(in the rows, 128 means zero)
Each named move below is a turn or a mirror, shown by a few rows before and after it. Which moves, in which order, take the first row of each later pair to the second? The first pair is answered.
move B:
[174 108 164 128 193 109  80 140 158 138 179  94 120 152 127 116 121 221
 143  73  93 152 199 208 128] -> [127 157 173  87 159 107 103 193 211 148 177  78 151 141 111 137 126 197
 129  64  87 121 174 195 143]
[107 167 153 119 124 127 136 195 190 146 146 109 152 104 126 111 115 114
 126 117 121 117 132 140 132] -> [167 101 148 175 171 137 108 130 123 128 144 136 111 119 139  88 101 147
 149 132 126 148 164 153 115]
[140 127 154  97 111 130 139  86 113 149 118 151 139 151 122 147 146 115
 103 181 174 131  70  82 162] -> [148 119 152 102 120 129 138  80 104 150 116 153 132 154 129 139 142 120
 107 177 175 136  75  84 154]
move N:
[141 161 172  93 148 113 101 141 147 155 132 123 187 134 119 175 136 158
 133 123 121 191 144 101 126] -> [146 162 175  90 140 113  97 139 141 159 129 126 182 135 119 174 136 157
 140 124 122 191 146 100 131]
[178 121 148  88 107 188  86 172 119 162 170 169 184 124 134 160 125 156
 163  73 110 115 109 130 153] -> [180 119 147  80 104 190  84 168 121 165 169 172 181 121 125 162 123 158
 163  69 113 117 108 128 156]
[158 153 113 124 139 138 135 124 123 147 133 141 149 163 117 137 151 137
 134 117 142 149 116 137 118] -> [158 148 118 128 139 138 135 123 120 151 135 142 151 163 122 137 149 139
 138 118 141 152 116 137 111]
move Q:
[160 122 128 135 100 152 140 116  91 121 109 144 116 151 118 102 122 109
 108 155 141 110 107 134 140] -> [163 125 129 127 102 154 139 117  97 116 113 144 120 152 120 107 116 110
 104 154 146 112 106 127 138]
[149 136 145 122 167 141  97 136 138 151 142 138 158 168 126 180 120 161
 115  64 102 185 115 101 138] -> [145 120 108 147 182 138 106 129 124 150 140 139 135 175 133 159 122 161
 134  65  81 184 136 110 118]
[185  44  97 197 128  96 125  88  17  73  90 164  76  89 179  91  94 114
 112 198 155 109 214 161 106] -> [206 106 230  89  61 108  82 129  96  88 100 165 163  74 164 155  74 125
  72 194 242  99 149 111 159]
move D:
[132 128 135 101 120 135  99 100 153 148 124 154 156 120 132 155  93 150
 134 133 123 124 108 143 125] -> [131 105 122 124 125 130 109  90 154 130 118 147 133 107 142 128  95 155
 147 139 113 117 137 161 118]
[159 140 102 120 148 146 128 164 117 112 138 125 144 124 120 164 148 156
 154  96  87 122 103 153  75] -> [115 140  98 123 113 134 170 154 128 111 121 124 127  76 123 139 155 119
 150 116 104  82 108 174  85]
[133 138 164 117 106 140 113 116 172 117 123 123 146  74 149 111 129 153
 124 130 174  90 128 129 151] -> [170 132 169 132 137 152  82 114 161 119 137 123 159 106 145 130 122 183
 133 105 158 125 128 121 143]

Each pair is 2 to 3 moves apart.
[169 105 151 129 114 125 121 111 110 136 140 158 127 145 110 130 137 122
 166 148 133 123 115 135 121] -> [139 131 126 119 110 121 143 139 118 135 145 146 129 157 103 138 148  99
 163 142 110 114 101 128 117]	B Q D
[102 135  95 159 147 155 124 121 120 115 126 124 118 133 123 123 112 106
 141 142 110 149 146 152 113] -> [125 149 137 119 130 161 112 119 128 126 129 141 149 139 118 153 106  95
 117 161 155 153 103 122 138]	D B Q
[146 163 174  55  88 151  96 117 159 168 138 128 163 133 124 165 122 132
 107 133 159 131 100  93 155] -> [140 117  58 121 118 145 150  58  72 167 123 135 101 161 123 132 147  86
 121 176 132 140 120 109 129]	Q D B
[109 160 111 110 124 128 143 175 149 145 129 138 146 145 111 140 143 128
 134 120 113 140 112 130 133] -> [141 104  95 154 143 127 138 121 107 130 121 144 104 135 128  98 140 136
 150 138 114 152 144 142 118]	D D B
[118 146 216 110 164 136  95 131 161 136 118 128 146 108 107 111  94 129
 158 133 146 101 124 129 140] -> [142 112 162 135 177 134 114  79  92 136 109 144 114 141 106 104 103 101
 164 172 150 123 125 123 132]	Q D B
[170 115 168 155 143 122  73 132 114 130 114 159 154 136 160 122 108 170
 117 118 138 147 148 117 114] -> [ 89 154 100 161 131 116 129 186 139 133 107 136 148 131 148 117 132 128
 125  98  83 112 151 131 105]	B Q B
[161  87  98 168 147 137 114  87 105 127 124 128  90 129 139 102 127 123
 148 134 117 139 157 151 111] -> [117 111 102 138  92 127 161  87 127 130 107 128  96 105 128 106 139  78
 124 167 152  96 137 145 140]	D D D
[ 97 145 141  98 122  77 127 153 130 125 123 135 148  77 133 143 146 132
 113 141 118 113 150 130 108] -> [115 122 102 127 137  80 127 113  84 131 121 147 127 105 127 133 144 120
 128 162 119 133 152 134  98]	B D Q
[ 93 139 152 133  99 124 143 136 153 121 126 121 130  89 133 125 134 117
 118 129 145  97 127 140 129] -> [106 124 165 139 111 121 126 140 155 119 133 122 125  84 144 118 122 142
 127 121 141 107 143 147 121]	D D Q
[ 93 148 130  70  83 130 152 165 129 119 150 117 169 131 113 136 119 127
  99 120 104  98  70 112 167] -> [104 148 143  70  78 132 138 155 128 116 146 120 173 129 112 142 118 133
  96 122 119 102  68 105 166]	Q B Q
[143 107  81 156 165 134 140 108  90 123 132 129 108 161 131 126 124 107
 139 127 126 151 119 118 117] -> [ 88 156 123 113 118 130 155 172 175 119 126 103 140 103 128 126 119 111
 126  96 127  99 125 130 136]	Q D B
[134 126 164 133  89 140 157  67 161 136  83 127 137  39 190 125 104 101
 146 168 204  49 109 131 103] -> [106 135 145 134  84 132 176  85 164 136  83 120 133  39 183 121 113  90
 143 158 183  39 107 141 105]	B Q B
[ 89 152  92 118 108 122 170 149 136 127 124 120 124 132 130 125 158  95
 120 107 104 119 127 142 147] -> [168 107 149 137 141 126 107 110 123 107 138 130 110 121 151 112 135 159
 131  98 125 149 168 150 137]	B Q D
[194 112 153 127 152 139  88  96  90 134 140 152 139 150 122 137 107 157
 123 138 148 160 123 119 125] -> [180 138 162 114 149 139  80 136 116 147 147 142 159 162 121 157 107 163
 120 118 132 170 112 112 118]	D B D
[194 118 177 138 171 143  98 171 163 113 137 133 122  98 119 149 107 201
 131  79 127 184 117 117 108] -> [153 163 184  97 121 131 134 191 204 121 124 123 140  82 108 166 117 165
 114  93 149 149  85 107 134]	B D D
[130 185 138 109 115 125 140 178 189 114 171 139 147 172 146 136 129 119
 115 106 109 151  67 117 169] -> [110 178 103 121 110 118 173 171 180 115 160 138 132 164 142 119 137  86
 114 130 105 132  69 129 168]	Q D Q
[118 110  98 147 115 113 148  88 133 106 112 136 149 138 131 151 149 131
 116 134  93 151 184 178  82] -> [ 99 125 106 119  79 103 172  94 147 116 108 132 161 135 122 159 156 108
 102 153 116 129 155 165 101]	D D D
[ 99 128 103 152 140 124 134 148 146 127 115 113 113 122 137 126 137 133
 138  97  80 135 147 152 104] -> [161 115 174 122 135 136  88 121 142 125 126 132 125 125 139 139 120 165
 126 101 141 150 132 134 123]	Q B Q
[146 130 180  80 110 133 160 110 173 136 119 126  98 119  98 133 152 177
  98 141 153  89 153 138 112] -> [179 111 153 100 141 141 152  75 118 149 125 146  94 170  93 151 152 171
  94 156 151 121 138 125 109]	Q D B
[108 104 130 131 103 124 182  85  90 136 104 126  90 120 139  67 122  62
 118 210 145 111 138 139 149] -> [127 176 193  67 129 145 115 171 149 166 134 118 177 176 113 154 111 118
 100 132 121 163  87  90 150]	Q D B
[167 118 148 127 131 134 103  96 104 132 115 138 145 159 110 129 131 127
 125 144 145 140 132 118 119] -> [103 157 141 119 121 120 125 159 166 129 116 112 153 128 118 123 138 123
 127 103 104 117 146 137 115]	B D B
[182 129 173  89 132 121 130  86 110  91 120 157 130 116 107 145 117 122
  93 139 154 115 133 116 126] -> [159 122 118 110 136 119 160  75  88  93 105 155 114 131 109 142 129  87
  97 149 129 111 128 129 116]	Q D Q
